In the rows, 128 means zero.
The rows of Z fall into 3 groups, which share some directions, and each row is roughly a mix of its group's hidden directions.
Z (83 x 12):
[[145 122  84 134 124 102 135 114 142 165 160  96]
 [169 136 154  84 133 119 138 132 111 128 134 171]
 [122 140 143  98 150 144 171 165  93 127 125 145]
 [116 150 114 166 162 156 147 144 153 105 145 106]
 [121 122 138 133 114 120 116 184 130 124 100 175]
 [138 128  96 138 146 127 140  86  84  93 119 137]
 [117 116 188 109 103 118 122 148 145 162 129 130]
 [112 112 164 101  95 113 115 153 140 170 134 112]
 [129 137 179 115 107 131 117 156 165 160 116 134]
 [142  97  91 136 145 114 124 133 127 100 164 168]
 [127 166 139 160 157 165 153 141 149 108 116 115]
 [111  92  85 135 153 139 156 100 106 149 121 127]
 [157 118 159 155 111 133  92 129 117 107 102 165]
 [177 121 104 158 106 113 112 102 152 142 146 119]
 [166 145 156  84 146 135 135 150 120 132 130  90]
 [177 145 120 154 149 144 141 112 135 154 164 114]
 [134 127 145 119 113 110 112 166 132 122 113 190]
 [140 122 167  72 145 131 134 136 144  93 133 121]
 [107 141 124 159 102 108 103 102 144 107 135 174]
 [135  97 102 149 110  89 105 112 155 155 143 109]
 [110 131 122 157 101 108 106 108 142 117 137 184]
 [120 102 118 143 122 122 115 190 132 159 107 143]
 [127 153 130 155 152 156 138 168 175 120 138 123]
 [ 70 115 137 104 115 116 107 139 118 105  94 134]
 [125 122 154 102  97 119 106 162 161 170 127 125]
 [ 90 115 150 122 113 123 100 135 124  96  88 158]
 [117  72 133  92 150 124 132 161 145 130 122 143]
 [151 140  90 145 154 138 138 101 106  88 117 151]
 [125 145 155 138 104 123 102 188 149 117 111 131]
 [140 116 145 100 146 140 131 174 136 137 121  76]
 [ 62 126 133 115 129 131 115 120 144 102  99 144]
 [121 121  62 141 147 129 132 127 113 106 154 109]
 [157 139 101 141 141 130 149 107 153 156 168  98]
 [121 107 126 139  91 102  81 120 130 110  96 150]
 [153 139 176 139 136 161 120 142 103 104 111 155]
 [113 141  97 179 112 141 145  87 108 135 131 123]
 [142  91 109 149  95  84  98 120 143 142 124 134]
 [174 124 100 154 120 115 129 106 152 155 158 113]
 [116 137 155 125 125 144 113 141 100  97  90 173]
 [105  91  87 146 143 140 159 107 105 145 116 141]
 [115 119 146 128 110 124 103 138 110  99  86 176]
 [ 88 122 150  92 126 130 143 160 108 103  99 146]
 [ 95 123 151 113 104 123 123 149 138 167 137  81]
 [124  83 104 120 148 144 171 101 108 148 137 131]
 [125 132 133 137 131 156 145 152 127 130 119  58]
 [110  98 160 109 108 103 132  97  84 140 131 119]
 [176 123  99 154 114 111 119 108 142 154 156 109]
 [146 134 130 122 140 151 148 165 108 148 113  74]
 [159 127 127 144 153 134 138 127 130  91 129 186]
 [ 98  96  98 163 120 128 133 149 121 145 106 166]
 [161 166 157  96 133 121 115 104 135 114 152 100]
 [154 111 110 152  92  98  84 118 120 130 113 149]
 [136 114 158 115 108 123 131 175 136 121 123 180]
 [145 130  80 156 151 129 109  97 145 100 136 149]
 [130  82 121 103 107  93 107 137 120 141 158 155]
 [136 107 108 129 138 113 140  92  76  98 132 151]
 [138 103 161  97 101 101 119 108  99 143 116 157]
 [133 100 162  95  95  99 111 122 116 155 124 152]
 [170 145 106 147 148 136 149 114 135 161 167 113]
 [143 119 119 139 115 124 145  76 120 153 172 150]
 [135 125 138 130 121 120 105 199 137 151 109 128]
 [132 117  90 123 117 100 138 117 150 157 158  85]
 [ 92  79 141 140 114 147 149 147 160 112 139 117]
 [ 72 119 153 107 132 129 115 147 112 107  96 143]
 [127 165 132 134 170 170 151 111 138 134 154 113]
 [108 113 156 142 115 129  92 126 132 100  90 167]
 [132 132 110 152 155 144 134 172 167 110 159 140]
 [167 151 113 140 152 144 151 118 129 156 167 103]
 [162 126 165  70 142 125 134 150 131 121 137 128]
 [124 130 151 123 115 137 116 143 104  95  89 177]
 [109 141 124 164 109 118  93 176 142 132 101 131]
 [174 141 122 150 149 142 147 115 139 155 167 109]
 [142 116 121 107 144 133 156  67 114 131 159 125]
 [120 119 112 134 139 157 173  83 109 119 136  98]
 [147 120 123 130 117 130 154  74 114 144 169 151]
 [142 115 122 122 127 136 162  70 113 136 164 142]
 [120 138 137 146 158 149 176 135  92  93 130 120]
 [138 106 151  95 101 103 123 104  87 140 111 151]
 [158 150 111 164 138 147 120  87 162 136 150 129]
 [122 176 128 145 134 158 131 119 147 134  94  88]
 [132 160  96 158 155 157 129 147 167 112 130 116]
 [139 106 126 147  95  99  74 125 110 125 105 141]
 [142 146  96 156 161 146 146 105 112  85 121 138]]
One row of each group comes first, with its name. Which group is each row after those in?
[101 151 129 161 106 115  89 112 162 106 137 111] : C
[113 155 127 123 108 137 107 127 158 164 107  80] : J
[115 117 143 148 112 123  77 119 120 107  93 162] : V

[146 167 165 127 106 141 132 171 122 103 109 128] : C
[122  90 102 131  96  78 105 126 140 144 127 114] : V
[ 94 121 102 123 118 124 124 144 128 150 152  69] : J
[137 134 120 139 112 105 116 118 116 140 130 200] : C
[ 81 116 154 110 120 129 119 142 128  95  91 154] : V
[136 131 109 165 133 130 104  84 172 139 146 120] : V
[140 165 140 147 142 149 138  86 120 109  84 127] : J
[128 161 110 146 127 130 133  62 114 117 141 116] : C
[114 107 180  99 100 113 133 151 118 159 132 125] : J
